In the rows, 128 means zero.
Each path below is one point turned by a fixed rotation once a step. After each direction that follows a path, write how fast that rotation turns it, in degrees each step (0 if it stays still).
Each turn is a multiple of 5 degrees from 10 to 175, or 0.
Each row of a path follows its step; steps can be skipped.
Rotation 1:
step 0: [120 121 131 131 114 134 138 136 123 129 131 108 121 134 119 119 121 138
 122 125 126 127 140 132 128 124 123 118 109 130 125 141 127 135 130 123
 120 126 136 130 124 127 134 129 118 137 149 117 114 125 129 130 124 143
 121 134 123 132 117 132 131 145]
step 1: [120 128 130 133 134 142 120 132 120 131 124 125 147 106 126 128 120 123
 134 131 144 132 137 125 135 131 134 121 120 114 129 130 130 136 136 151
 115 139 132 130 138 131 132 119 136 141 120 131 127 129 124 121 131 142
 115 135 129 130 124 124 127 122]
step 2: [121 128 131 120 135 120 124 123 136 126 114 142 126 118 137 122 121 124
 137 134 128 132 142 120 138 123 146 120 133 147 121 124 122 121 124 132
 140 124 136 132 136 121 127 116 137 127 130 114 133 133 112 120 116 122
 127 113 124 122 130 121 136 132]
step 3: [126 136 142 138 125 122 118 121 124 127 127 129 136 125 118 121 135 124
 132 123 119 117 125 132 134 127 127 117 147 140 115 137 128 111 131 122
 115 127 127 136 105 132 115 126 127 113 138 130 128 117 129 138 123 129
 124 122 138 123 131 135 134 130]
step 4: [131 136 130 112 125 131 121 131 124 129 136 123 142 146 128 133 129 126
 140 129 135 126 115 124 129 137 125 120 115 121 123 118 127 128 143 118
 134 148 133 121 128 139 139 131 147 120 133 135 129 120 135 140 132 129
 130 120 136 125 139 142 127 127]
step 5: [135 133 126 141 123 139 143 120 126 127 124 130 128 139 128 139 122 129
 124 127 147 127 129 133 146 129 118 130 127 133 138 134 125 126 114 122
 148 134 132 125 134 118 146 125 131 122 127 127 130 130 133 122 118 116
 129 144 117 123 136 140 136 122]
step 6: [119 129 113 132 138 127 139 130 137 135 142 136 134 115 132 139 137 129
 113 143 135 116 130 135 129 120 117 136 132 134 126 136 131 119 128 124
 123 125 109 137 137 129 118 129 134 124 135 128 125 147 134 126 135 134
 125 132 128 141 129 133 143 125]
step 8: [121 131 135 139 125 133 131 118 127 125 117 120 115 140 123 133 126 109
 120 115 108 125 124 132 124 132 134 138 123 121 126 131 119 133 128 111
 132 120 136 137 129 147 138 133 120 140 130 131 131 132 128 123 125 133
 123 119 125 119 135 113 135 118]
step 9: [111 131 121 136 131 129 120 126 140 114 145 128 130 144 113 119 122 121
 121 120 123 131 133 121 123 128 109 125 128 118 124 126 117 129 136 138
 128 145 120 129 135 121 120 125 116 132 119 137 134 133 126 126 136 122
 115 132 126 125 132 119 122 139]
step 10: [121 122 128 123 123 118 136 122 125 140 127 137 124 126 132 114 109 152
 129 116 132 139 124 121 127 120 120 130 131 130 129 129 133 129 132 128
 129 130 130 119 136 120 126 126 131 144 131 139 133 120 130 102 122 127
 126 120 136 138 126 139 121 139]
Speeds:
[127 126 128 127 132 124 130 126 134 127 129 130 127 127 131 125 126 126
 127 128 129 126 124 130 128 127 129 126 132 129 129 129 129 126 129 130
 127 128 129 126 132 123 125 130 127 126 129 130 126 128 130 129 127 126
 124 129 125 128 130 128 129 130] -> 100
[129 125 127 127 126 130 128 128 129 123 128 125 125 128 128 130 126 130
 129 130 130 128 127 127 131 128 124 128 123 128 128 128 131 128 128 131
 129 123 125 129 127 127 128 131 130 125 127 131 128 126 130 126 126 129
 126 128 126 132 127 133 129 129] -> 65
[127 130 129 124 130 126 126 126 128 127 125 129 125 123 127 126 130 126
 128 128 128 128 130 127 129 127 131 128 126 125 126 126 126 128 124 127
 125 125 125 131 127 128 130 131 126 124 132 130 130 126 131 128 130 125
 131 125 129 128 129 128 129 126] -> 80
[129 128 127 132 127 131 128 130 129 124 128 131 128 129 129 126 130 127
 125 129 127 130 129 130 127 130 125 127 125 130 125 131 126 126 129 127
 122 128 124 126 125 126 129 127 127 128 132 130 127 132 127 132 124 126
 128 129 129 130 127 125 129 129] -> 125
[127 128 131 131 130 128 129 126 128 128 130 130 128 132 125 130 131 130
 128 127 131 127 131 124 129 126 128 126 126 129 128 129 132 130 128 130
 128 127 129 127 125 125 127 129 127 126 129 128 128 125 128 127 128 125
 130 130 126 121 123 125 127 129] -> 160
Rotation 2:
step 0: [121 134 135 130 124 131 130 131 117 107 114 117 123 145 127 123 141 128
 111 130 128 128 125 149 125 122 138 128 116 136 123 123 127 124 123 127
 124 140 117 126 125 126 128 140 134 128 129 127 136 125 133 119 132 129
 129 140 111 116 135 135 127 126]
step 1: [125 136 118 139 142 140 130 130 113 124 134 122 128 130 133 124 123 133
 124 140 133 128 140 122 138 138 137 128 118 109 129 133 138 136 130 133
 129 130 121 123 138 120 125 129 111 139 123 111 127 127 121 134 134 120
 125 134 120 118 141 116 135 127]
step 2: [137 121 116 136 136 127 128 131 121 118 120 133 142 128 135 122 132 120
 117 129 123 117 120 126 117 137 128 122 121 110 129 128 140 130 129 123
 108 134 139 135 129 138 144 136 123 128 132 122 131 131 131 117 118 141
 122 132 137 134 117 120 129 128]
step 3: [133 150 133 126 133 113 130 133 138 117 131 120 133 131 131 122 127 139
 123 128 129 125 119 128 134 134 140 117 132 140 144 123 135 125 142 133
 111 130 122 128 124 126 135 127 126 117 113 119 122 135 122 129 111 118
 130 123 132 124 126 138 131 119]
step 4: [118 138 130 133 140 130 117 146 125 131 122  98 131 117 116 118 124 128
 128 132 120 119 125 126 129 128 139 123 131 125 131 112 124 133 133 126
 129 136 126 129 141 129 123 129 132 123 132 133 120 116 126 127 144 127
 126 136 140 135 121 130 130 138]
step 5: [142 138 122 132 133 125 129 120 119 123 127 128 128 124 128 138 110 123
 128 125 123 135 131 133 116 133 121 102 122 120 123 130 111 127 133 116
 122 120 126 118 127 136 127 132 122 135 123 131 115 124 125 120 138 123
 137 145 130 128 129 144 130 123]
step 6: [124 126 122 129 125 131 131 126 126 112 120 116 132 135 133 127 133 112
 119 111 130 123 129 133 121 123 134 130 131 121 132 126 121 116 120 135
 116 135 125 125 129 125 112 126 138 135 116 127 130 132 126 105 130 122
 129 116 125 127 141 139 148 129]
step 8: [124 131 126 121 130 133 126 131 133 115 125 140 148 117 128 122 140 119
 125 123 126 124 136 122 120 114 137 118 125 119 133 126 126 127 136 130
 130 123 136 125 131 145 137 131 135 123 124 134 118 121 133 125 118 149
 129 140 113 137 114 125 132 123]
step 9: [110 133 134 129 120 117 124 127 136 126 131 131 127 128 117 119 113 126
 112 111 127 128 137 115 135 128 135 119 127 138 136 134 126 142 129 122
 124 122 132 128 134 135 122 127 126 123 127 121 116 132 118 134 112 116
 131 120 123 119 126 143 140 120]
step 10: [121 128 126 122 138 118 122 126 141 125 108 117 125 125 126 124 128 122
 131 122 105 127 141 107 133 121 124 137 132 125 111 119 117 132 125 132
 125 140 129 134 134 132 123 128 118 136 128 130 127 117 123 128 135 127
 130 124 137 138 119 131 124 137]
Speeds:
[127 126 127 131 128 132 129 124 125 126 126 129 127 130 127 130 127 125
 127 126 129 127 127 130 130 128 124 126 130 128 128 130 128 126 127 133
 128 132 124 127 128 124 128 124 124 128 129 128 127 125 128 124 130 130
 129 129 125 129 132 126 126 128] -> 65
[129 125 128 126 129 130 128 130 125 129 126 131 128 124 127 129 127 128
 127 131 121 126 126 127 126 124 126 125 128 126 128 130 128 128 130 130
 130 127 130 128 127 125 130 130 127 131 126 127 131 129 125 129 130 130
 132 130 132 128 125 128 126 129] -> 125
Rotation 3:
step 0: [134 141 141 146 122 134 129 142 141 131 116 129 148 123 118 133 139 136
 134 126 124 146 132 124 131 141 126 121 120 125 126 126 142 114 117 138
 120 122 126 137 139 135 118 107 117 123 117 139 124 120 142 123 124 130
 122 125 118 130 126 137 129 127]
step 1: [134 140 128 111 132 129 118 128 124 130 121 133 130 126 109 145 122 135
 128 129 133 135 143 130 127 144 120 133 125 143 120 123 143 137 119 129
 118 117 118 121 110 123 134 117 123 131 149 141 139 130 114 121 129 139
 125 130 135 143 129 131 119 127]
step 2: [141 137 126 104 131 136 123 131 128 130 127 134 131 122 121 120 134 128
 115 118 115 118 141 113 127 119 119 126 119 115 128 123 140 131 137 131
 124 135 137 132 141 126 127 133 132 124 125 144 129 125 109 111 137 134
 120 137 116 137 115 124 148 124]
step 3: [118 132 115 140 135 126 132 110 116 132 134 127 125 136 131 135 146 124
 118 119 129 145 134 110 124 121 125 147 110 119 130 139 128 124 126 117
 133 120 122 117 133 121 134 135 122 141 138 132 133 122 125 110 121 131
 137 130 125 125 112 125 132 144]
step 4: [128 119 119 131 140 134 125 114 124 123 144 124 137 133 131 124 141 126
 121 113 131 133 128 125 143 132 139 121 123 127 137 122 149 113 121 139
 111 133 119 130 131 140 124 113 133 131 113 121 112 123 121 131 143 138
 138 122 124 124 125 141 125 143]
step 5: [121 129 120 119 133 132 117 129 114 147 134 132 125 127 123 124 127 126
 138 132 127 127 130 134 126 131 113 137 126 139 142 123 131 127 123 131
  98 116 125 132 133 123 130 116 120 132 119 124 137 126 129 120 118 116
 127 146 127 113 143 133 109 142]
step 7: [129 134 136 126 135 131 136 123 119 134 131 144 124 132 139 120 137 123
 125 134 120 134 112 122 116 135 128 128 114 118 137 151 125 130 125 111
 127 129 130 122 120 124 120 141 140 135 109 120 130 138 112 128 124 101
 132 135 135 125 127 125 143 125]
step 8: [119 122 119 145 139 142 134 116 124 136 132 138 135 132 136 113 118 136
 119 126 140 141 116 138 123 131 137 134 123 127 131 123 144 127 139 129
 136 149 133 114 128 132 128 125 146 122 135 125 130 113 140 145 127 118
 146 124 134 127 127 128 123 125]
step 9: [117 127 131 124 121 126 136 133 124 136 132 126 127 138 137 129 127 136
 130 119 135 123 122 136 116 122 138 131 137 137 115 134 121 129 133 129
 122 129 124 140 143 120 121 107 142 132 112 125 123 129 117 140 135 120
 138 143 126 137 144 135  99 116]
step 10: [133 122 131 119 129 128 127 145 135 135 124 118 127 137 124 131 117 134
 119 136 124 120 132 128 128 117 139 132 150 128 143 124 128 117 120 119
 135 144 148 128 132 117 120 128 133 128 137 130 144 140 137 121 110 129
 137 134 139 116 138 137 115 116]
Speeds:
[129 127 128 130 129 129 130 128 132 131 128 128 127 128 128 129 127 129
 132 124 128 128 126 126 130 130 131 128 132 130 125 123 128 132 124 126
 126 128 129 126 128 131 125 125 125 130 126 126 129 125 129 126 130 127
 132 131 128 127 125 125 126 129] -> 80
[129 127 126 129 126 131 131 129 125 124 134 128 129 125 130 126 127 127
 125 125 130 128 129 123 126 130 126 127 130 130 130 128 128 129 127 127
 132 127 129 130 131 127 129 128 127 131 127 126 127 126 129 128 128 128
 128 125 127 128 128 131 122 127] -> 70
